In the rows, 128 means zero.
One hidden turn or mirror swaps the rows below in pairs. Which row is each named row swapped with?
The rows were stretched afterwards, more along some directions than others.
neza: [111 135 149  95 135 142 131 112 104  95  92 172 149  76 139 127 125 133
 108 149]
depuf: [124 166 122 122 126 122 164 114 154 121 122 142 166  97 111 142 138 129
 118  89]
ber: [119 149 126  83 144 140 135 114 130  96 117 120 157 156 126 108 154 132
 137  85]
midun: [118 131 120  89 133 168 166  91 124  86 102 120 164  99 114 152 128 115
 143 104]
lipez: [151 162 118  80 127 134 155 151 125  97  99 151 164 112 142 107 133 121
 120  88]
Mema: [106 155 154 102 115 154 133 101 118 126 106 138 151  66  96 145 122 129
 123 146]
gilaf: [117 141 151 126 128 122 128 134 131 131 119 165 143 109 129 101 103 144
 111 118]
lup: [137 154 131 114 142 169 140 130 103  71 110 127 144 119 152 101 123 118
 114  82]
Seru: [125 173 118  97 132 175 147 117 109 101 121  99 172 132 100 124 127 115
 139  88]
Gat: [132 158  99 118 123 139 147 137 127 104 104 170 171  87 135 106 114 126
 106 100]
lig: [140 164 116  74 134 151 149 130 124 103 112 175 182 106 118 112 121 121
 118  96]
Mone: [122 144 101 102 139 174 163 137 120  92  96 107 169 107 134 147 138 116
 126  76]
talo: [115 133 148  79 142 141 128 145 129  90  86 149 147  97 142 110 150 125
 152 126]
fofe: [ 95 143 162 115 127 153 136  95  97 115 110 116 144  93 110 147 125 133
 122 141]
buduf: [130 148 104 104 149 151 162 135 141  71  87 129 160 114 155 124 140 120
 128  94]
zumi: [131 169 115 102 120 136 146 117 122 103 122 102 161 133 115 112 142 125
 143  78]
bakid: [105 142 150 104 140 137 140  90  94 100 113 105 146 112 103 143 117 130
 119 116]
fal: [115 163 129 110 118 141 150  89 135 112 104 113 146 111 121 150 141 126
 108 127]
Zim: [111 129 155  79 161 143 131 117 114 108 116 102 150 127 139 147 135 134
 141 128]
ranu: [110 139 159  93 143 160 145  93  84  95  99 106 144 107 126 154 124 131
 119 133]
Kasor: [114 131 137  71 131 165 123 100 113  85  95 152 153  84 131 130 141 122
 121 135]
lon: [122 151 109 114 121 166 165 108 116 108 116 112 176 122 118 130 129 118
 117  81]
gara: [126 150 142  80 148 179 142 130 121  97  88 150 161 118 127 113 108 135
 133 132]
Venim: [108 150 163 104 137 126 124 105 104 111 108 160 137  72 125 136 106 145
 112 144]
kugi: [119 132 149  67 120 137 144 107 118 112  93 134 142 107 121 152 155 116
 107 120]
faz: [128 160 127 105 134 124 130 141 122 133 126 125 163 122 103 112 118 121
 128 115]
fup: [122 159 106 116 122 128 160 119 144 125 118 163 181  73 109 139 129 132
 124  85]
fegi: [133 164 147 127 124 138 160 110 120 118 128 154 160  97 116 109 106 130
 116  89]
rego: [107 156 112 128 142 115 140 140 122 116 110 140 160 102 107 126 128 122
 116 126]
bulup: [124 141 130 122 140 156 128 124 103  93 108 111 139 146 139 113 134 127
 111 105]
zof: [131 135 122  91 138 150 185 132 130  94  85 113 179  94 138 156 144 103
 133  98]
Sisof: [121 140 117 119 124 127 160 113 123 129 132 115 173 111 121 160 137 119
 114  90]
sedu: [121 134 129 103 141 147 122 105 101  96 133 134 164  93 113 145 158 118
 117 105]
Dor: [120 153 114 114 128 101 137 120 151 106 122 154 166  70 124 139 149 120
 126  94]
sula: [134 139 123 100 141 136 169 135 132  99  87 104 161 107 158 142 127 120
 137 123]
nusu: [124 158 147  98 152 107 126 127 122 125 113 152 152  90 124 143 129 141
 123 146]
rida: [111 156 158  97 122 128 132 122 125 127 117 135 148  96  98 138 165 127
 136 113]
malod: [132 136 101 117 138 125 158 144 125 103  92 146 171  92 154 130 114 122
 125 120]
rirug: [122 154 121 106 145 133 121 118 111  78  97 142 156 102 139 108 159 125
 119 146]
fidi: [132 156 116 110 125  93 139 108 146 116 130 145 162  93 135 144 153 129
 114 104]
Mup: [114 173 143 101 133 165 109 101 118 114 141 129 147 126  91 132 139 136
 116 100]
foza: [139 134 111  70 149 137 126 138 121  96 116 142 170 142 138  99 137 114
 124 101]
geleg: [129 160 120 106 124 143 150 121 126 103 100 161 151  56 108 157 123 117
 106 114]
Fuge: [104 139 155  68 151 160 143 111  91  96  92 117 139 112 122 150 143 133
 116 129]
sesir: [125 172 135 101 139 127 134 157 132 118  96 143 144 113 124 107 123 138
 123 115]
mevuz: [121 139 143  89 148 130 132 123  97  84  89 158 143  87 135 127 109 129
 100 132]
gif: [ 98 156 150  98 144 116 121 110 113 110  99 156 137  79 112 120 120 152
 135 152]
Pelos: [103 135 165  92 134 132 139 119 135 124 117 152 161  92 126 120 130 135
 121 138]
koro: [114 120 111  89 152 133 162 128 122  94  99 152 179 125 134 122 138 117
 120 115]
Buzas: [121 146 125  94 130 130 143 110 151  93  82 163 146  94 156 115 120 133
 117 144]
Kisu: [117 128 150 105 142 147 143 141 118 118 104 155 164  60 123 133 106 127
 131 139]
voz: [100 143 142 104 123 110 112 119 133 108  84 135 124  87 125 112 120 134
 146 150]

malod pairs with Sisof
fidi pairs with sula
Mema pairs with Kasor
rirug pairs with Pelos
ber pairs with sesir

One hidden turn or mirror swaps the rows below in pairs. Which row is each named row swapped with?
The rows were stretched afterwards, more along some directions than others.
gol: [122 147 138 131 132 116 136 125 132 128 140 111 118 123 137 146 116 129
 130 144]
tuzi: [102 126 156 131 121 116 135 137 131 123 111 111 131 125 122 130 149 159
 119 117]
nalo: [137 139 104 130 118 134 120 118 128 151 120 149 119 122 127 134 125 112
 130 147]
malid: [111 137 158 153 123 129 131 145 149 136 144 126 127 127 134 124 128 155
 133 107]
Mez: [126 133 104 121 113 107 114 132 122 122 131 138 133 147 131 139 107  98
 145 147]
kedu: [153 119 141 137 118 118 131 129 151 117 118 136 127 124 116 123 126 145
 121 104]
fot: [133 137 141 126 132 139 113 127 133 152  96 138 124 119 103 122 130 165
 121 121]
Kesi: [131 151 117 132 122 131 118  80 114 138 117 129 140 117 117 110 130 150
 149 134]
golaz: [118 132 139 152 135 122 122 116 151 125 131 124 148  95 142 145 140 144
 125 129]
tilu: [120 164 121 141 134 133 132 131 140 138 131 148 127 133 133 148 103 106
 142 145]
Mos: [130 141 163 142 127 126 131 124 141 133 120 110 124 122 105 107 141 158
 123 124]
dazu: [145 138 138 136 132 136 120 137 150 114 130 142 123 135 145 149 116 123
 137 127]
Letis: [125 124  87 105 122 108 119 115 120 121 133 136 134 132 110 141 119 109
 133 124]
Nem: [130 142 107 129 108 102 118  97 130 139 105 127 129 120  87 113 153 127
 134 136]
Bazab: [135 150 131 155 131 125 103 127 117 155 133 137 118 121 143 148 127 132
 147 131]
vidam: [159 126 112 117 112 139 146 128 141 128 128 149 127 131 115 117 137 135
 120 128]
kimu: [104 133 140 142 135 135 119 121 147 121 137 128 115 105 148 133 115 129
 130 125]
lagur: [121 133 149 117 133 123 129 150 146 127 129 128 133 127 144 149 126 139
 123 138]
gali: [125 134 125 107 122  95 150 148 134 102 155 127 141 152 148 162 109 107
 134 132]
Gita: [133 126 135 155 128 133 107 133 158 156 133 138 138 108 132 135 144 166
 110 119]
duk: [126 125 145 137 120 141 155 139 152 120 144 131 131 117 143 130 141 147
 131 116]
Rog: [137 113 160 127 110 112 151 179 156 111 137 132 137 137 144 147 133 144
 116 119]
tes: [123 127 132 173 121 137 112 131 149 152 156 134 116 122 171 154 129 142
 143 130]
lemib: [116 133 137 139 118 119 151 130 142 128 148 121 141 126 141 144 133 144
 137 117]
Neka: [110 156  97 138 134 150 108 114 122 165 133 161 112 131 135 154  99  98
 143 142]
rik: [128 137 138 144 133 128 128 138 152 136 138 121 136 112 149 157 146 133
 129 134]
fesu: [113 129 129 120 134 136 124 137 109 127 129 116 125 134 133 127 120 131
 132 141]
Pono: [117 111 114 137 109 140 140 151 125 131 134 134 110 117 151 147 104 111
 142 137]
keb: [105 116 148 123 117 108 154 144 119 102 130 103 135 124 132 123 141 149
 116 122]
bupo: [130 118 155 141 108 116 150 160 136 124 128 140 116 101 146 148 126 159
 113 127]
zalu: [147 118 148 137 120 146 152 148 135 117 128 145 122 141 150 139 114 149
 118 121]
Bilo: [132 133 102 117 117  83 108 106 128  97 146 134 124 146 132 146 105  97
 133 151]
Febuk: [125 138 132 106 107  90 138 139 138 132 127 134 141 123 120 137 124 125
 137 131]
bekuz: [129 120 103 116 104 107 131 112 134 121 129 133 124 123 102 111 130 122
 135 136]
rem: [146 147 115 125 121 108 108 125 132 134 125 127 129 137 119 123 116 126
 145 149]
sezo: [118 111 123 124 122 119 143 148 117 114 124 113 129 120 123 139 138 129
 110 113]
sol: [110 159 107 149 129 110  91 105 137 165 141 148 124 123 117 137 117 119
 128 129]
rebiz: [127 141 103 135 119 153 138  96 115 145 128 149 111 110 146 144  98 127
 146 145]
Vik: [123 143 116 153 125 118 118  96 127 125 136 116 145 120 126 119 133 123
 157 135]
fituk: [119 154 124 155 134 104 110  92 125 153 143 127 132  88 133 135 142 135
 146 135]
fipa: [101 145 112 144 130 127 112 111 112 142 143 116 120 123 129 122 124 109
 155 144]
Padu: [121 145 130 131 135  91 103 114 110 124 118 105 147 122 125 129 124 141
 144 123]
mepaf: [127 159  94 131 139 121 102 100 131 145 126 150 145 138 105 132 115 111
 119 139]
vekag: [153 143 111 127 126 112 109  96 122 131 104 121 140 135  99 115 154 139
 115 127]
Pemo: [109 110 143 118 118 106 137 143 128  99 126 105 135 126 145 140 121 115
 132 135]
nadav: [100 141 106 141 121 132 129 116 120 136 131 119 122 127 123 129 108 104
 150 140]

duk pairs with fipa
rem pairs with zalu
gol pairs with rebiz
nalo pairs with lagur

One hidden turn or mirror swaps the rows below in pairs. Which row is each named row swapped with?
The rows were stretched afterwards, more along some directions than others.
kolim: [124 120 113 136 122 143 116 145 120 143 139 152 122 117 157 134]
Mulo: [112 108 113 136 134 101 101 127 121 127 128 161 121 113 127 160]
fepe: [127 130 128 139 140 103 144 129 138 113 125 133 118 124 117 145]
surav: [126 132 131 145 108 116 120 138 130 128 104 114 148 109 148 145]
Riv: [124 121  99 154 135 114 100 140 140 132 139 161 123 112 142 147]
Dap: [117 109 121 146 129 101  96 129 113 143 127 165 128 106 135 156]
vuvuv: [125 102 114 134 110 140 107 125 111 138 139 158 129 109 175 146]
zud: [127 140 116 136 121 115 113 109 146 117 140 144 143 113 132 158]
kupem: [114 127 138 139 115 120 130 134 124 133 113 116 150 122 133 141]
Dut: [127 104 113 144 132 106  90 113 125 111 133 164 131 108 135 160]
tos: [125 138 144 143 119 116 121 112 128 112 108 129 143 121 114 139]
pode: [128 121 106 125 110 130 119 132 119 106 138 142 117 154 133 117]
Farod: [123 109 116 137 134 140 116 116 111 127 148 173 131 128 160 117]
nise: [125 129 110 126 123 133 127 122 137 125 133 127 133 141 129 120]
Rine: [129 112 127 158 119 133 108 138  89 146 125 154 143 105 158 103]
lavuv: [132 109 116 135 134 102 115 129 123 141 136 163 115 112 138 170]
mig: [132 156 152 153 133 141 156 132 141 130 101 142 135 114 134 107]
resef: [132 130 140 154 101 118 123 144 106 139 106 134 139  95 156 142]
Tevus: [138 134 147 132 115 128 137 117 119 119 113 121 137 118 131 141]
Veb: [122 107 111 131 133 108  99 121 141 121 133 184 109 124 145 170]
Sebep: [124 118 135 148 109 131 150 166  99 160 122 117 130 111 163 125]
mim: [120  96 111 111 115 123  99 123 114 118 138 148 132 144 158 126]
buvep: [128 120 130 153 136 135 117 119 136 129 122 166 122 107 141 139]
Vod: [134 126 122 164 119 143 133 150 114 150 115 176 117  98 160 124]
Roro: [131 121 131 159 140 119 125 128 109 127 121 176 119 106 143 122]
fikez: [132 133 131 157 139 106 121 118 126 128 123 148 125 102 125 147]
kasi: [128 130 134 143 150 104 140 126 145 122 113 110 133 141 103 142]
petak: [123 114 114 144 135 105  96 123 124 127 124 147 126 103 141 154]
pilo: [126 144 146 135 121 139 133 124 135 133 115 129 138 111 135 138]
gik: [132 137 151 152 145 127 145 122 143 128 122 154 142 117 141 127]
narab: [133 148 145 173 116 136 162 153 120 152 105 134 145 107 149 109]
nere: [134 138 122 162 131 114 129 125 141 118 119 147 147 126 123 120]
Gifek: [125 109 105 136  89 132  88 138  95 144 138 162 133  94 179 149]
sabuk: [126 114 123 154 134 134 127 138 122 136 120 183 111 126 162 118]
ked: [126 129 134 156 114 121 122 144 128 155 121 121 163  92 146 149]
tefu: [124 125 147 143 132 120 124 131 149 138 117 151 145 104 148 151]
mina: [127 106 126 132 125 103 110 143 111 122 107 135 122 124 132 147]
Zoz: [122 124 114 127 130 118 126 140 129 139 152 134 132 142 134 126]
dolug: [125 131 109 131 130 117 122 134 163 113 137 156 125 138 137 157]
Kur: [122 104 117 117 132 120 113 138 116 140 156 145 122 133 149 139]
Sav: [127 132 125 130 120 119 121 123 147 131 130 144 143  98 145 165]
pugeb: [128 138 112 145 103 140 137 149 128 143 123 157 141 112 158 127]
karog: [132 136 109 127 113 128 137 134 147 108 132 130 119 152 125 136]
sefog: [127 135 127 147 112 129 116 142 134 124 121 128 148 116 151 131]

resef pairs with fikez
zud pairs with Gifek
fepe pairs with Sebep

One hidden turn or mirror swaps the rows below in pairs. Which row is each named row swapped with?
The rows were stretched afterwards, more along some directions than others.
Gizur: [144 139 101 116 140 130 112 124 128 139 137 148 128 132 120 130  83]
Zuz: [ 93 119 107 127 135 130 132 117 118 115 127 150 118 114 118 142 133]
lun: [152 134 126 133 128 129 143 125 116 130 108 115 104 138 121 119 123]
sas: [132 128 137 131 127 132 140 138 123 130  99 122  99 138 122 117 127]
Raguk: [138 135 103 107 149 128 121 128 132 137 129 140 127 133 119 127  90]
Toka: [164 114 146 131 125 135 110 123 125 116 145 138 113 135 133 127  86]
Tavug: [156 116 144 143 126 126 111 113 137 121 137 145 109 141 136 131 103]
guvas: [131 142 102 113 148 128 116 122 132 145 133 148 133 129 122 126  93]
laso: [148 121 153 127 129 134 107 109 132 139 145 121 124 131 139 129  95]
Tize: [ 97 122 111 125 139 133 124 116 123 120 134 148 124 109 125 142 126]
lubo: [165 120 149 131 123 126 105 115 132 126 147 138 105 133 136 128  91]
romo: [127 129 135 156 125 139  99 138 120 118 131 152 118 136 123 136 110]
dalu: [158 139 132 124 123 121 141 151 134 120 103 135 111 145 125 118 115]
Zule: [124 124 140 139 123 131 104 132 144 109 123 151 130 136 125 139 119]
kuvi: [147 116 109 139 106 110 122 100 117 129 133 150 132 141 135 138 101]
Pedu: [151 113 105 140 109 113 119  98 116 124 139 148 129 135 129 137  97]
tugi: [149 112 112 143 107 112 117  96 119 129 140 143 121 135 133 140 103]
Zukuf: [125 147 111 125 130 127 130 118 143 145 110 140 146 153 140 136 125]
Sidov: [104 137 112 147 127 136 137 113 124 140 120 131 120 142 136 150 143]
ras: [ 95 116 110 125 138 134 127 115 118 118 128 149 119 113 125 138 124]
kab: [148 114 114 145 107 108 116  99 117 128 137 144 121 137 134 141 105]
kizo: [167 131  94 121 117 104 135 131 115 104 112 134 133 143 108 134 121]
vuves: [130 123 130 145 132 138 106 136 136 109 118 139 127 146 122 131 117]
Mupa: [137 114 109 147 108 114 121  92 118 132 130 147 122 136 132 141 106]
Tif: [133 139 120 115 129 125 137 121 120 118 117 130 123 134 111 113 140]
kato: [158 131  95 122 112 100 138 128 114 112 114 128 132 140 110 131 127]
Bira: [157 113 141 122 134 130 116 126 134 111 139 148 105 140 136 130  96]
kubur: [152 115 147 142 125 127 113 116 122 118 139 138  97 131 131 125 105]
zomig: [153 138 124 116 128 125 139 131 119 114 122 116 116 137 121 121 131]
Zev: [128 130 133 136 132 130 103 140 134 105 126 153 126 138 114 139 114]
Sonuv: [165 128  99 120 110 100 137 132 119 103 113 134 131 144 104 132 122]
rugi: [ 92 143 120 139 129 127 134 128 118 142 111 126 126 145 134 130 135]
Kebu: [ 92 122 115 128 132 133 123 117 118 117 134 146 124 113 124 142 128]
zuvi: [136 123 126 136 135 143 114 136 126 102 135 139 127 140 117 139  91]
bes: [145 122 155 143 120 133 105 114 124 137 141 128 106 131 137 120  96]
sito: [143 136 127 127 121 124 140 128 116 122 110 125 109 131 122 119 137]
Voze: [ 93 122 111 127 129 127 125 119 114 117 132 146 119 111 130 146 138]
padon: [102 131 113 146 131 139 136 107 136 148 106 120 129 151 144 140 139]
Reri: [161 130  90 130 112 109 141 123 109 109 110 133 127 140 107 132 124]
nade: [143 136 128 141 124 128 143 129 123 131  96 120 112 142 121 120 135]
gef: [136 144 103 110 144 128 117 126 129 141 134 142 138 135 122 128  92]
led: [156 119 156 134 120 120 110 137 142 116 135 156 104 140 143 128  93]
lidov: [133 136 132 124 120 119 140 132 120 129 113 119 106 138 122 116 140]
Taku: [162 131  95 125 112 105 137 128 110 109 113 132 129 140 109 129 126]
zorem: [137 136 104 116 146 129 117 126 128 142 132 147 132 133 122 130  86]
tas: [ 98 139 109 141 131 139 137 106 127 148 111 139 135 142 139 145 130]

Raguk pairs with ras
kuvi pairs with Sonuv
dalu pairs with led
kato pairs with Pedu

